500 stands for zero in the data rows.
Each row of this table is followed by its label. One hidden rule gives the labels. It looks at one to three of the table's principal directions, none of them among the few with the most spread.
array([381, 715, 606, 472, 317, 470, 562, 426, 613, 543, 225, 225, 474, 450, 435, 449, 396, 603, 606, 644, 259, 555,
       336, 538, 285, 241, 439, 423, 465, 400, 472, 460, 423, 342, 369, 418, 521, 684, 521, 632, 411]) 2
array([457, 490, 633, 429, 508, 542, 547, 531, 543, 486, 496, 597, 434, 484, 554, 471, 549, 414, 463, 477, 528, 586,
       558, 510, 564, 528, 486, 411, 450, 456, 525, 474, 568, 473, 517, 574, 560, 616, 464, 449, 467]) 1
array([457, 511, 474, 638, 499, 430, 480, 613, 357, 471, 446, 471, 411, 444, 402, 592, 430, 543, 388, 731, 502, 462,
       335, 555, 505, 430, 442, 658, 328, 388, 561, 494, 521, 345, 432, 399, 541, 646, 545, 670, 553]) 1
array([601, 408, 444, 666, 546, 497, 483, 586, 276, 534, 733, 665, 486, 472, 467, 639, 524, 477, 411, 484, 686, 394,
       451, 444, 739, 674, 504, 693, 457, 463, 548, 468, 522, 539, 558, 418, 529, 484, 494, 494, 608]) 2
array([403, 565, 540, 635, 510, 502, 523, 494, 498, 467, 414, 518, 409, 511, 508, 537, 474, 502, 547, 504, 475, 537,
       404, 588, 584, 507, 438, 544, 474, 334, 542, 430, 538, 418, 460, 401, 578, 659, 385, 517, 518]) 3
array([469, 546, 565, 333, 627, 578, 504, 399, 554, 602, 499, 595, 488, 417, 581, 349, 562, 295, 565, 429, 423, 472,
       679, 485, 613, 646, 574, 448, 563, 477, 565, 507, 495, 407, 560, 505, 510, 482, 518, 374, 510]) 3
array([433, 528, 501, 402, 615, 379, 617, 457, 403, 529, 499, 497, 490, 417, 538, 432, 501, 445, 493, 640, 465, 482,
       562, 495, 440, 537, 488, 535, 451, 616, 628, 562, 546, 388, 452, 468, 545, 552, 582, 474, 512]) 2
array([513, 421, 495, 550, 538, 450, 506, 429, 434, 387, 556, 541, 461, 625, 559, 502, 520, 525, 401, 417, 496, 489,
       570, 503, 491, 536, 499, 453, 496, 683, 520, 588, 537, 586, 516, 540, 481, 363, 484, 431, 520]) 2
array([337, 611, 669, 360, 414, 468, 706, 467, 554, 664, 426, 421, 455, 379, 607, 350, 505, 443, 658, 593, 422, 571,
       546, 461, 459, 449, 454, 421, 479, 464, 613, 460, 442, 301, 471, 453, 562, 799, 439, 467, 438]) 3
array([505, 690, 407, 484, 407, 535, 469, 358, 551, 555, 294, 286, 620, 389, 366, 518, 386, 482, 594, 607, 279, 302,
       350, 457, 425, 349, 572, 560, 556, 342, 480, 409, 425, 290, 365, 380, 480, 516, 592, 673, 532]) 1
array([550, 558, 430, 547, 386, 623, 286, 447, 661, 505, 368, 391, 571, 575, 492, 453, 450, 526, 607, 358, 374, 471,
       458, 456, 485, 328, 611, 459, 670, 416, 343, 491, 342, 549, 580, 538, 347, 366, 447, 531, 511]) 2
array([498, 451, 579, 536, 479, 561, 477, 581, 529, 509, 555, 600, 437, 531, 581, 505, 523, 520, 632, 388, 532, 565,
       548, 533, 621, 571, 490, 443, 500, 399, 515, 461, 396, 592, 533, 480, 495, 507, 420, 420, 488]) 1
array([436, 539, 508, 505, 434, 548, 474, 548, 539, 547, 353, 413, 446, 470, 452, 481, 476, 551, 533, 619, 395, 528,
       421, 530, 433, 394, 486, 549, 489, 366, 512, 498, 422, 379, 504, 458, 490, 672, 480, 598, 506]) 1
array([402, 528, 584, 539, 372, 404, 524, 558, 506, 416, 428, 373, 398, 558, 525, 475, 458, 602, 437, 572, 472, 646,
       439, 487, 374, 285, 430, 424, 390, 636, 464, 570, 498, 504, 515, 574, 487, 626, 446, 533, 446]) 2
array([535, 486, 587, 390, 402, 555, 460, 464, 610, 545, 485, 458, 526, 540, 506, 454, 536, 551, 477, 403, 484, 639,
       563, 475, 391, 415, 515, 368, 553, 608, 388, 539, 509, 638, 561, 660, 453, 428, 537, 462, 420]) 2
array([662, 496, 548, 474, 319, 569, 354, 553, 703, 531, 457, 356, 624, 618, 390, 515, 480, 719, 569, 386, 498, 686,
       411, 533, 259, 300, 496, 360, 632, 490, 222, 508, 368, 815, 533, 595, 387, 251, 584, 563, 345]) 2
array([387, 485, 599, 654, 421, 319, 648, 599, 369, 439, 547, 456, 332, 547, 583, 549, 455, 670, 464, 606, 576, 600,
       421, 557, 440, 452, 333, 499, 320, 617, 576, 539, 522, 517, 439, 434, 547, 666, 424, 488, 459]) 2
array([539, 555, 549, 314, 485, 559, 575, 417, 570, 733, 553, 497, 625, 399, 488, 420, 564, 475, 551, 474, 507, 485,
       576, 488, 435, 631, 509, 444, 558, 485, 493, 453, 527, 523, 464, 519, 520, 459, 602, 458, 433]) 2
array([521, 552, 491, 524, 474, 560, 525, 618, 481, 628, 574, 531, 478, 419, 463, 579, 524, 595, 523, 547, 648, 517,
       427, 548, 526, 642, 441, 628, 443, 325, 478, 405, 545, 535, 511, 454, 546, 636, 455, 534, 488]) 2
array([548, 477, 604, 554, 600, 512, 529, 557, 486, 461, 480, 682, 503, 543, 540, 450, 527, 395, 527, 522, 450, 423,
       446, 543, 611, 554, 510, 446, 570, 292, 579, 481, 405, 463, 429, 362, 538, 486, 536, 431, 493]) 3
array([505, 607, 608, 372, 499, 585, 433, 462, 698, 628, 377, 472, 578, 429, 424, 421, 505, 455, 605, 464, 414, 620,
       487, 596, 437, 470, 498, 372, 555, 329, 406, 427, 499, 531, 440, 514, 525, 440, 605, 514, 385]) 2
array([518, 382, 404, 546, 634, 567, 415, 376, 558, 359, 496, 629, 529, 645, 529, 538, 561, 457, 497, 267, 482, 516,
       607, 561, 586, 610, 541, 450, 644, 561, 491, 524, 587, 644, 532, 571, 507, 318, 434, 381, 551]) 2
array([375, 518, 528, 412, 553, 374, 568, 371, 405, 486, 458, 458, 447, 437, 576, 370, 481, 338, 354, 614, 380, 423,
       609, 420, 488, 431, 528, 451, 400, 752, 632, 614, 582, 275, 477, 554, 495, 547, 575, 469, 544]) 2
array([614, 398, 512, 628, 368, 449, 504, 631, 441, 522, 650, 460, 521, 574, 418, 658, 486, 744, 455, 490, 710, 636,
       389, 537, 393, 463, 400, 553, 455, 546, 379, 486, 501, 738, 513, 515, 490, 417, 515, 593, 435]) 3
array([663, 542, 500, 461, 480, 577, 457, 590, 531, 648, 580, 510, 576, 449, 455, 496, 508, 565, 574, 511, 549, 416,
       453, 502, 470, 599, 519, 542, 576, 350, 414, 462, 367, 606, 508, 405, 432, 373, 601, 495, 449]) 2
array([584, 571, 474, 450, 419, 516, 429, 433, 587, 464, 539, 381, 565, 499, 496, 454, 450, 430, 483, 398, 470, 386,
       536, 383, 500, 426, 572, 397, 531, 633, 363, 506, 446, 534, 537, 541, 392, 302, 531, 476, 469]) 2
array([279, 607, 569, 537, 400, 475, 544, 426, 613, 503, 248, 394, 463, 499, 471, 515, 467, 602, 549, 547, 361, 670,
       386, 643, 386, 360, 387, 396, 407, 403, 538, 424, 631, 426, 328, 541, 614, 740, 442, 569, 444]) 1
array([439, 504, 522, 562, 453, 452, 434, 538, 506, 406, 390, 436, 451, 538, 507, 441, 439, 455, 478, 569, 383, 501,
       444, 462, 501, 291, 522, 452, 465, 518, 505, 558, 401, 394, 508, 495, 450, 545, 487, 547, 518]) 2
array([384, 461, 572, 331, 598, 416, 714, 527, 474, 571, 646, 575, 421, 417, 615, 498, 590, 540, 533, 499, 718, 732,
       689, 570, 445, 706, 380, 493, 382, 675, 587, 498, 721, 583, 525, 619, 628, 655, 437, 385, 430]) 2
array([613, 468, 353, 660, 415, 512, 348, 581, 451, 384, 581, 424, 492, 595, 474, 607, 442, 615, 485, 420, 587, 452,
       428, 404, 529, 403, 556, 620, 542, 573, 359, 535, 400, 637, 642, 519, 370, 378, 409, 546, 564]) 2
array([602, 405, 479, 603, 580, 548, 420, 565, 419, 377, 677, 716, 482, 542, 572, 576, 519, 360, 500, 333, 633, 408,
       560, 424, 805, 620, 587, 528, 517, 456, 507, 458, 473, 575, 588, 503, 485, 386, 420, 407, 589]) 2
array([534, 436, 399, 475, 625, 531, 472, 507, 476, 457, 586, 627, 553, 485, 529, 478, 543, 335, 451, 462, 552, 353,
       585, 439, 651, 626, 576, 526, 528, 507, 550, 502, 528, 452, 533, 512, 489, 439, 489, 437, 575]) 1
array([495, 591, 502, 553, 337, 415, 505, 497, 519, 484, 441, 261, 479, 484, 448, 550, 389, 633, 480, 577, 512, 551,
       383, 476, 329, 279, 445, 521, 451, 598, 375, 501, 504, 492, 490, 505, 445, 517, 507, 625, 442]) 3
array([495, 598, 556, 506, 334, 541, 445, 502, 534, 605, 457, 386, 492, 439, 480, 477, 448, 527, 508, 524, 444, 468,
       437, 449, 491, 392, 515, 476, 448, 448, 437, 462, 430, 441, 498, 502, 441, 544, 519, 566, 480]) 1
array([696, 313, 593, 456, 541, 581, 483, 618, 555, 459, 655, 699, 572, 633, 554, 450, 595, 439, 542, 352, 592, 528,
       587, 445, 570, 553, 564, 381, 685, 461, 444, 540, 316, 706, 611, 513, 442, 300, 514, 377, 452]) 2
array([499, 525, 408, 467, 580, 434, 491, 493, 542, 425, 484, 455, 553, 510, 497, 525, 473, 547, 554, 498, 567, 570,
       518, 551, 394, 482, 498, 525, 511, 554, 451, 495, 575, 572, 483, 549, 503, 413, 494, 529, 474]) 2
array([470, 390, 494, 638, 575, 426, 488, 526, 387, 336, 606, 639, 390, 599, 588, 574, 522, 484, 346, 416, 644, 562,
       544, 509, 624, 545, 467, 519, 431, 658, 525, 552, 657, 584, 563, 592, 524, 488, 403, 414, 552]) 3
array([473, 500, 562, 437, 448, 438, 547, 486, 578, 476, 449, 400, 502, 538, 515, 468, 485, 581, 524, 504, 499, 658,
       517, 523, 324, 367, 453, 408, 518, 622, 439, 541, 516, 571, 500, 576, 490, 487, 510, 509, 410]) 3
array([472, 536, 479, 683, 355, 423, 469, 591, 415, 417, 497, 369, 431, 559, 435, 585, 426, 625, 377, 594, 555, 531,
       324, 467, 455, 325, 444, 585, 362, 536, 434, 512, 504, 479, 524, 493, 487, 606, 415, 643, 517]) 3
array([528, 518, 460, 465, 499, 504, 530, 461, 477, 518, 481, 449, 568, 461, 440, 479, 479, 433, 523, 570, 419, 371,
       478, 444, 499, 481, 548, 529, 522, 459, 541, 488, 415, 378, 462, 413, 501, 488, 552, 570, 532]) 1
array([344, 575, 361, 548, 608, 322, 672, 448, 263, 579, 555, 448, 441, 303, 483, 601, 451, 506, 411, 734, 622, 412,
       469, 536, 507, 643, 402, 771, 291, 590, 680, 461, 766, 263, 397, 417, 627, 733, 504, 594, 596]) 2
array([593, 227, 609, 619, 661, 603, 461, 688, 432, 339, 663, 963, 449, 664, 596, 518, 644, 322, 435, 350, 592, 464,
       562, 517, 865, 709, 540, 402, 545, 307, 625, 504, 414, 615, 543, 475, 561, 458, 433, 311, 566]) 1
array([394, 611, 472, 565, 415, 420, 548, 537, 528, 529, 340, 337, 513, 454, 428, 541, 419, 659, 610, 659, 424, 553,
       319, 586, 347, 361, 405, 535, 438, 388, 517, 446, 480, 437, 351, 406, 545, 665, 505, 620, 460]) 2
array([587, 322, 625, 363, 626, 517, 595, 561, 547, 480, 629, 729, 564, 627, 587, 343, 654, 386, 431, 437, 538, 513,
       651, 497, 497, 644, 511, 298, 596, 554, 557, 594, 434, 619, 521, 532, 515, 363, 556, 322, 427]) 1
array([425, 484, 503, 471, 490, 458, 519, 449, 530, 424, 461, 502, 481, 537, 605, 476, 504, 508, 544, 422, 470, 575,
       574, 465, 488, 426, 512, 411, 532, 651, 522, 540, 540, 551, 513, 616, 488, 529, 445, 399, 501]) 2
array([564, 510, 463, 601, 384, 490, 474, 561, 487, 453, 496, 419, 507, 527, 472, 607, 433, 652, 598, 492, 501, 479,
       387, 481, 469, 407, 486, 533, 523, 462, 441, 470, 386, 595, 473, 443, 451, 473, 490, 543, 495]) 2
array([471, 506, 558, 461, 522, 586, 514, 456, 524, 459, 436, 561, 434, 502, 477, 529, 546, 455, 420, 476, 455, 533,
       516, 534, 541, 549, 495, 482, 487, 441, 519, 482, 604, 463, 505, 549, 571, 600, 475, 486, 510]) 2
array([360, 604, 511, 516, 449, 388, 563, 507, 490, 571, 327, 316, 482, 429, 416, 434, 426, 555, 475, 767, 356, 492,
       360, 574, 320, 354, 410, 519, 370, 454, 570, 517, 483, 282, 353, 386, 534, 667, 574, 653, 466]) 2
array([490, 552, 516, 355, 525, 572, 455, 492, 640, 540, 479, 499, 468, 436, 564, 495, 515, 540, 583, 407, 541, 600,
       625, 578, 447, 588, 493, 428, 491, 509, 425, 466, 587, 618, 514, 624, 473, 446, 510, 420, 429]) 1
array([534, 621, 490, 451, 412, 567, 501, 649, 586, 592, 451, 352, 486, 367, 420, 492, 440, 520, 619, 651, 507, 445,
       392, 474, 452, 439, 489, 593, 489, 285, 424, 423, 347, 377, 533, 373, 458, 649, 484, 619, 460]) 2
array([521, 358, 531, 586, 655, 470, 566, 530, 342, 406, 625, 761, 444, 588, 549, 566, 592, 463, 356, 470, 613, 504,
       533, 551, 633, 689, 469, 539, 471, 510, 621, 530, 625, 567, 493, 502, 602, 503, 480, 407, 556]) 2
array([356, 613, 565, 564, 432, 463, 559, 503, 507, 490, 343, 403, 431, 453, 467, 487, 440, 480, 536, 629, 393, 531,
       369, 523, 502, 360, 447, 516, 416, 365, 558, 446, 491, 293, 431, 411, 577, 759, 430, 600, 502]) 3
array([534, 459, 599, 349, 692, 465, 562, 477, 458, 546, 561, 656, 536, 459, 531, 368, 567, 309, 453, 551, 492, 492,
       628, 513, 531, 620, 539, 445, 509, 513, 596, 551, 512, 439, 490, 480, 550, 401, 636, 436, 478]) 3
array([494, 598, 481, 478, 305, 465, 547, 422, 550, 680, 359, 244, 639, 456, 375, 518, 430, 728, 627, 618, 371, 530,
       344, 528, 215, 324, 453, 510, 546, 455, 458, 460, 409, 496, 355, 435, 485, 521, 615, 669, 429]) 1
array([409, 561, 346, 458, 662, 510, 520, 349, 506, 359, 378, 466, 463, 481, 515, 475, 487, 357, 484, 520, 370, 346,
       575, 498, 537, 564, 557, 575, 536, 538, 589, 524, 591, 299, 498, 462, 528, 548, 428, 483, 602]) 2
array([589, 325, 475, 535, 744, 566, 402, 545, 480, 383, 466, 796, 582, 602, 481, 432, 583, 252, 439, 494, 429, 400,
       513, 509, 685, 544, 618, 496, 678, 312, 597, 552, 414, 437, 521, 440, 519, 391, 559, 451, 590]) 3
array([461, 566, 288, 538, 549, 399, 524, 403, 446, 422, 501, 362, 530, 488, 545, 506, 430, 510, 567, 506, 490, 365,
       523, 421, 466, 482, 540, 621, 549, 677, 519, 537, 507, 437, 524, 457, 441, 462, 424, 490, 580]) 2
array([450, 493, 524, 466, 573, 409, 531, 470, 448, 501, 576, 540, 447, 482, 579, 468, 514, 494, 419, 489, 553, 531,
       603, 543, 490, 599, 454, 447, 387, 685, 539, 555, 627, 551, 471, 564, 508, 428, 547, 404, 475]) 2
array([600, 377, 451, 356, 513, 570, 426, 408, 625, 463, 621, 530, 575, 616, 547, 528, 592, 596, 494, 203, 630, 690,
       720, 496, 396, 578, 538, 382, 629, 785, 336, 562, 623, 869, 637, 783, 436, 216, 488, 362, 439]) 2
array([421, 427, 612, 462, 673, 507, 578, 535, 503, 462, 546, 755, 420, 527, 672, 397, 597, 334, 547, 424, 533, 553,
       643, 543, 681, 667, 495, 409, 524, 449, 643, 511, 527, 482, 525, 501, 573, 585, 412, 299, 506]) 2
array([525, 438, 577, 574, 485, 600, 413, 595, 491, 556, 476, 608, 413, 507, 440, 582, 534, 577, 429, 511, 524, 588,
       436, 622, 546, 559, 445, 535, 455, 319, 484, 475, 531, 563, 499, 501, 527, 549, 538, 531, 493]) 2
array([788, 314, 471, 404, 550, 665, 325, 459, 685, 371, 617, 672, 735, 713, 544, 392, 591, 319, 569, 144, 461, 384,
       666, 341, 613, 500, 723, 257, 861, 552, 345, 560, 254, 774, 639, 598, 333,   7, 545, 316, 487]) 2
array([536, 698, 366, 513, 297, 598, 359, 400, 608, 642, 349, 226, 646, 348, 335, 555, 360, 522, 632, 529, 350, 315,
       341, 429, 472, 333, 581, 570, 534, 325, 374, 355, 398, 357, 418, 425, 411, 472, 570, 706, 527]) 1
array([579, 533, 382, 467, 439, 587, 306, 432, 653, 378, 329, 368, 635, 502, 376, 537, 415, 421, 567, 435, 351, 446,
       444, 409, 485, 240, 642, 461, 642, 455, 351, 471, 414, 476, 517, 575, 408, 358, 553, 613, 529]) 2
Here are more rows. What is the label of each one?
array([584, 460, 366, 601, 357, 483, 450, 564, 468, 472, 471, 384, 633, 528, 403, 610, 424, 638, 606, 554, 476, 427,
       341, 410, 435, 303, 547, 583, 577, 446, 457, 472, 324, 534, 460, 453, 433, 475, 523, 645, 543]) -> 1
array([635, 473, 371, 570, 405, 513, 437, 481, 550, 460, 549, 385, 664, 607, 405, 555, 471, 586, 522, 411, 551, 454,
       418, 423, 415, 396, 549, 524, 635, 538, 348, 486, 414, 630, 542, 499, 424, 314, 474, 589, 496]) -> 3
array([327, 732, 485, 509, 342, 323, 640, 419, 487, 550, 267, 140, 521, 396, 408, 463, 353, 605, 543, 794, 326, 491,
       291, 486, 230, 202, 421, 553, 388, 525, 535, 482, 494, 225, 335, 390, 542, 749, 528, 722, 462]) -> 3
array([419, 544, 458, 341, 639, 440, 678, 472, 442, 543, 518, 538, 492, 356, 563, 458, 530, 406, 485, 651, 528, 388,
       603, 506, 478, 671, 483, 555, 415, 534, 661, 488, 629, 323, 418, 475, 580, 639, 535, 464, 519]) -> 1
array([364, 483, 601, 366, 606, 478, 568, 391, 483, 551, 466, 633, 465, 405, 583, 402, 558, 289, 384, 527, 444, 504,
       648, 517, 592, 580, 504, 389, 405, 576, 652, 513, 692, 334, 427, 606, 587, 594, 574, 412, 513]) -> 1
array([387, 581, 454, 568, 442, 379, 641, 464, 444, 443, 403, 373, 506, 452, 510, 518, 413, 492, 543, 651, 432, 392,
       388, 450, 465, 365, 467, 546, 452, 495, 600, 460, 497, 280, 378, 393, 546, 700, 446, 587, 535]) -> 1
array([400, 543, 493, 513, 531, 536, 438, 377, 542, 415, 364, 520, 485, 515, 531, 424, 492, 312, 458, 452, 335, 424,
       524, 452, 625, 423, 578, 433, 524, 489, 552, 506, 532, 329, 497, 534, 507, 557, 446, 471, 571]) -> 2
array([342, 491, 486, 584, 570, 344, 638, 449, 341, 435, 412, 513, 446, 482, 519, 482, 471, 441, 382, 712, 389, 374,
       437, 534, 502, 482, 439, 531, 365, 539, 726, 540, 580, 241, 326, 394, 596, 675, 531, 542, 570]) -> 1
array([507, 396, 595, 465, 665, 465, 559, 548, 402, 491, 604, 747, 465, 502, 575, 464, 584, 391, 413, 515, 564, 509,
       594, 548, 614, 675, 487, 456, 446, 500, 629, 534, 570, 519, 467, 507, 575, 475, 571, 385, 506]) -> 1
array([626, 274, 499, 515, 635, 585, 361, 499, 504, 396, 686, 744, 443, 686, 616, 515, 620, 495, 395, 199, 646, 606,
       724, 533, 612, 690, 545, 432, 616, 689, 423, 615, 564, 829, 692, 678, 421, 193, 460, 282, 516]) -> 3
array([507, 392, 547, 410, 543, 530, 493, 472, 549, 484, 596, 627, 489, 559, 622, 501, 583, 526, 537, 294, 611, 683,
       689, 515, 520, 590, 508, 396, 554, 659, 474, 530, 594, 729, 587, 698, 496, 405, 457, 339, 466]) -> 1
array([557, 448, 376, 445, 664, 468, 459, 479, 437, 376, 630, 564, 483, 508, 581, 471, 507, 368, 423, 446, 572, 359,
       674, 433, 581, 628, 587, 538, 488, 692, 514, 579, 536, 501, 592, 544, 428, 307, 498, 415, 567]) -> 1
array([504, 527, 624, 549, 425, 535, 483, 500, 554, 571, 450, 492, 453, 545, 471, 541, 510, 652, 489, 458, 518, 676,
       427, 629, 407, 486, 411, 458, 496, 418, 419, 470, 557, 632, 474, 520, 531, 504, 513, 518, 412]) -> 3
array([393, 666, 514, 497, 547, 435, 600, 517, 489, 564, 410, 400, 412, 381, 499, 483, 438, 545, 594, 673, 474, 498,
       431, 613, 423, 550, 410, 598, 398, 369, 563, 447, 527, 345, 412, 342, 563, 667, 484, 562, 469]) -> 3
array([620, 389, 601, 296, 652, 520, 603, 506, 470, 616, 846, 776, 582, 484, 635, 420, 662, 386, 524, 296, 713, 524,
       783, 470, 633, 880, 528, 365, 509, 641, 547, 504, 551, 745, 551, 589, 541, 268, 564, 244, 440]) -> 1
array([553, 511, 389, 589, 547, 564, 397, 609, 502, 445, 452, 545, 538, 456, 441, 537, 447, 399, 567, 571, 456, 296,
       395, 482, 652, 494, 571, 592, 525, 239, 522, 429, 361, 369, 465, 355, 466, 509, 500, 573, 580]) -> 1
array([555, 314, 535, 389, 561, 559, 526, 489, 458, 456, 656, 680, 471, 550, 624, 454, 610, 366, 411, 366, 566, 480,
       729, 383, 629, 613, 580, 429, 561, 686, 556, 587, 508, 557, 644, 643, 466, 441, 476, 338, 547]) -> 1
array([382, 544, 444, 460, 570, 344, 638, 431, 387, 427, 409, 428, 500, 453, 542, 403, 454, 403, 476, 710, 329, 319,
       502, 434, 446, 431, 518, 509, 434, 616, 695, 580, 461, 233, 382, 399, 524, 608, 550, 515, 563]) -> 1
array([672, 348, 439, 485, 579, 639, 371, 508, 457, 523, 659, 693, 559, 531, 462, 573, 584, 449, 416, 352, 585, 418,
       600, 482, 650, 699, 589, 536, 567, 481, 470, 504, 509, 653, 577, 564, 462, 274, 578, 444, 563]) -> 1
array([513, 513, 512, 592, 376, 552, 392, 532, 617, 496, 451, 429, 513, 571, 460, 539, 471, 603, 543, 400, 524, 619,
       413, 535, 466, 378, 475, 456, 544, 439, 353, 459, 473, 624, 535, 546, 456, 470, 432, 541, 451]) -> 3
array([680, 384, 538, 457, 526, 707, 300, 534, 690, 417, 558, 636, 566, 660, 503, 429, 579, 372, 533, 217, 504, 531,
       611, 456, 627, 518, 633, 349, 708, 415, 328, 516, 337, 699, 685, 584, 394, 218, 451, 406, 476]) -> 3
array([489, 315, 542, 621, 688, 512, 562, 603, 280, 520, 650, 840, 372, 529, 537, 572, 629, 463, 313, 549, 633, 478,
       525, 609, 706, 813, 424, 625, 414, 406, 699, 530, 629, 500, 497, 435, 624, 614, 497, 404, 590]) -> 2
array([435, 417, 704, 311, 509, 463, 601, 375, 598, 435, 534, 574, 466, 605, 622, 389, 608, 448, 368, 334, 505, 734,
       723, 513, 404, 505, 459, 190, 474, 821, 490, 597, 684, 657, 517, 763, 554, 423, 516, 320, 379]) -> 2
array([583, 418, 568, 504, 532, 533, 519, 569, 421, 513, 663, 682, 476, 475, 547, 555, 551, 438, 459, 434, 625, 472,
       554, 463, 669, 641, 511, 496, 477, 484, 529, 473, 522, 577, 528, 518, 523, 471, 524, 409, 515]) -> 2
array([418, 608, 446, 600, 289, 487, 467, 451, 520, 461, 328, 227, 454, 479, 402, 585, 373, 626, 492, 595, 373, 465,
       342, 486, 388, 264, 466, 546, 406, 492, 445, 461, 480, 363, 436, 473, 469, 630, 460, 694, 517]) -> 1
array([519, 631, 476, 374, 351, 528, 557, 367, 598, 667, 404, 261, 640, 437, 424, 453, 467, 588, 633, 524, 397, 507,
       454, 425, 290, 366, 530, 509, 637, 515, 418, 470, 424, 468, 493, 491, 467, 522, 540, 591, 446]) -> 3
array([448, 460, 612, 393, 661, 441, 597, 487, 474, 487, 528, 667, 479, 491, 617, 348, 565, 304, 447, 536, 480, 486,
       631, 504, 566, 591, 514, 392, 483, 544, 637, 558, 537, 405, 475, 505, 552, 511, 544, 374, 487]) -> 2
array([542, 556, 499, 497, 426, 449, 576, 581, 463, 627, 614, 409, 503, 441, 506, 518, 472, 651, 573, 566, 612, 484,
       469, 515, 401, 574, 431, 560, 433, 506, 471, 472, 439, 566, 479, 415, 472, 488, 517, 527, 441]) -> 1
array([376, 676, 548, 422, 374, 493, 497, 436, 764, 559, 282, 268, 540, 491, 485, 473, 440, 703, 756, 440, 416, 778,
       447, 646, 238, 333, 410, 359, 533, 450, 365, 420, 523, 627, 408, 567, 517, 543, 454, 536, 338]) -> 3
array([539, 463, 354, 512, 507, 446, 523, 410, 422, 509, 606, 450, 562, 488, 463, 662, 488, 665, 483, 442, 628, 506,
       538, 541, 410, 613, 465, 594, 461, 670, 477, 478, 665, 656, 447, 569, 515, 358, 542, 532, 518]) -> 1
array([322, 597, 721, 503, 477, 486, 678, 446, 461, 616, 372, 557, 419, 390, 521, 426, 508, 363, 532, 634, 354, 503,
       426, 545, 612, 503, 428, 448, 407, 281, 701, 410, 520, 204, 354, 357, 670, 844, 491, 514, 495]) -> 3
array([468, 481, 455, 453, 564, 514, 563, 457, 420, 571, 606, 586, 477, 418, 588, 472, 546, 388, 456, 488, 558, 367,
       618, 434, 633, 675, 529, 558, 477, 567, 604, 498, 573, 401, 535, 507, 507, 564, 469, 409, 572]) -> 1
